In the data rows, the value 128 means zero.
Here are some points:
[142 168  75 157  72 112 118 113]
[177 157 108 146 107 144 118 117]
[146 172  45 143  33  98  89 138]
[166 107 141 128 165  97 114 124]
[122 157 112 108 119 115  87  93]
[144 164  47  96 115  92  79 100]
[ 43 153 116  93 153 109 121 109]
[ 68  73 210 112 184 181 178 123]
[138  83 170 115 186 141 124  88]
[130  41 211 138 171 145 181 113]
[ 85 141 157 114 153 131 126 107]
[ 73 121 176 112 147 178 134 116]
[136 113 128 126 137 140 175 131]
[ 90 104 179 119 155 162 138 139]
[ 82  87 161 145 185 158 160 136]
[167 116 112 153 156 142 165 151]
[ 81 109 133 113 122 121  94 114]
[126  56 218 158 148 126 143  83]
[147 143  90 152 184  63 155 145]
[145 145 146 144 125 155 121 135]
[104  84 157 121 127 134 138 156]
Here are 16 more points, each followed by its number:
[151 151  66 180 133  83  65  95] 0
[ 82  90 187  97  95 134 145 124] 1
[123 156  65 105  35 129 123 165] 2
[ 83 136 138  75 157 189 151 173] 3
[132 148  26 141  80 110  87  97] 4
[104 111 187  82 166 102 157 140] 5
[241 144   0 182 134 126  77 182] 6
[ 86 134 150  75 141 159 160 104] 7
[ 92 172 154  80  86 143 171 106] 8
[132 142 110 140 149  98 105 122] 9
[ 54 121 187  83 123 144 112 133] 10
[ 78 143 142  92  73 129 146 113] 11
[ 67 105 238  51 108 160 166 117] 12
[ 89 136 176 112 157 158 189 176] 13
[229 190  39 169  90  98  69 176] 14
[146 132 150 106 128 128 170 117] 15
Which of these numbered points is nearest to each point below, looking only along the 2 directions in which the first points spread most? Its number follows each.
[ 92 109 152 101 116 145 144 139] > 3
[ 83  97 160  38 162 132 133 133] > 3
[ 80 125 167  95  88 163 129  75] > 7
[206 167   0 139 104  64 111 169] > 14
[245 160   0 197 100 136  66 193] > 6
[131 159  39 146  68 170 116 102] > 2
[169 135 169 115 124 191 132 109] > 15
[ 86 161 179 127 135 143 105 136] > 7
[224 177   0 166  73  73  90 161] > 14
[163 158  71 174 103 134  99 124] > 0
[186  89 147 129 146 152 148 140] > 15
[209 193   0 198  69  65  72 142] > 14
[190 183  45 152 126  79  87 145] > 14
[122 121 202 117 161 131 138 145] > 13
[138 161  49 192 116 114 128 120] > 0
[130  81 188  99 115 123 124 143] > 5
[142 155 126  98 112 146 139 146] > 9
[129 100 153 158 153 105 123  66] > 15
[ 85 111 209  58 152 144 171 157] > 12
[130 143  92 131 153 144 120 138] > 9
